128 stands for zero in the data rows.
The rows trace a few hidden curves; rows on the same curve form a group. There are 2 groups. The first row asked about is in group 0, and each new group gets the next number.
The table:
array([192, 181, 155, 104,  79, 164,  89, 111])
array([ 96,  74, 212,  57,  91, 148,  54, 126])
array([143, 153,  96, 153, 138, 125, 151, 124])
array([125, 142,  59, 185, 169, 101, 191, 133])
array([146, 135, 152, 106, 112, 146,  99, 124])
array([ 76,  60, 209,  60, 103, 139,  58, 139])
array([147, 164,  58, 188, 158, 108, 193, 121])
array([146, 138, 148, 103, 105, 143, 104, 122])
array([ 68,  71, 150, 118, 145, 111, 122, 139])
array([197, 206,  55, 182, 141, 126, 181, 121])
array([229, 229,  79, 163, 106, 148, 159, 106])
array([ 68,  70, 153, 110, 141, 115, 115, 140])
array([ 64,  72, 122, 139, 161, 102, 143, 144])
array([162, 162,  97, 155, 129, 129, 152, 124])
array([113, 132,  66, 187, 172,  95, 191, 132])
array([135, 157,  57, 185, 171,  97, 194, 132])
array([ 21,  21, 174, 105, 157, 104, 108, 153])
array([ 96, 115,  69, 183, 174,  94, 183, 137])
array([112, 115, 122, 136, 141, 118, 139, 133])
array([116, 111, 167,  91, 107, 139,  87, 132])
array([ 77,  76, 159, 106, 134, 122, 108, 134])
array([128, 116, 167,  96, 105, 146,  94, 127])
array([103,  95, 171,  94, 115, 134,  89, 130])
array([178, 158, 180,  82,  75, 168,  72, 116])
array([ 78,  89,  91, 160, 174,  97, 172, 140])
array([156, 172,  50, 190, 157, 109, 192, 121])
array([170, 176, 100, 151, 125, 133, 146, 117])
array([ 66,  69, 117, 146, 166, 104, 149, 140])
array([219, 222,  74, 170, 119, 141, 166, 108])
array([194, 198,  53, 186, 148, 125, 183, 114])
array([209, 215,  67, 171, 125, 136, 172, 110])
array([123, 128, 102, 150, 143, 116, 151, 132])
array([140, 122, 160,  96, 102, 143, 100, 126])
array([148, 154,  98, 152, 131, 123, 154, 124])
array([140, 134, 158, 107, 103, 145, 103, 127])
array([164, 143, 191,  70,  74, 167,  58, 120])
array([ 89, 105,  83, 170, 171,  93, 181, 140])
array([ 94,  88, 170, 100, 118, 130,  97, 136])
array([132, 137,  97, 155, 144, 118, 158, 129])
array([117, 123, 112, 143, 143, 116, 146, 131])
array([189, 186, 117, 129, 103, 152, 129, 112])
Some new rows, each followed by its group:
array([111, 128,  64, 186, 176,  97, 191, 132]) ~ 0
array([ 40,  34, 194,  78, 134, 114,  83, 149]) ~ 1
array([ 71,  86,  99, 156, 171,  92, 162, 142]) ~ 0
array([114, 101, 172,  94, 112, 141,  90, 132]) ~ 0
array([122, 117, 163,  98, 104, 141,  90, 129]) ~ 0
array([150, 139, 149, 108, 108, 143, 108, 121]) ~ 0
array([ 87, 103,  82, 172, 173,  92, 175, 141]) ~ 0
array([ 46,  52, 201,  73, 125, 125,  75, 141]) ~ 1
array([175, 188,  61, 187, 150, 114, 188, 118]) ~ 0
array([ 88,  85, 169,  94, 124, 129,  98, 137]) ~ 0
array([138, 119, 207,  52,  80, 158,  54, 126]) ~ 1
array([184, 162, 172,  85,  76, 166,  74, 117]) ~ 1
array([ 97,  94, 167,  92, 119, 132,  95, 133]) ~ 0
array([ 65,  68, 135, 124, 155, 109, 129, 144]) ~ 0
array([241, 236, 101, 141,  92, 159, 136, 106]) ~ 0
array([ 87,  81, 164,  99, 126, 128,  95, 133]) ~ 0
array([ 66,  68, 130, 132, 157, 103, 139, 142]) ~ 0
array([189, 187, 108, 138, 110, 144, 137, 116]) ~ 1
array([195, 188, 127, 128,  96, 155, 119, 108]) ~ 1
array([ 71,  74, 154, 109, 135, 120, 111, 139]) ~ 0
array([127, 105, 212,  61,  79, 162,  53, 126]) ~ 1
array([228, 231,  86, 155, 101, 155, 156, 103]) ~ 0
array([133, 125, 164,  96, 104, 144,  94, 128]) ~ 0
array([194, 187, 140, 108,  91, 159, 106, 113]) ~ 1
array([ 62,  79, 108, 150, 172,  95, 156, 148]) ~ 0
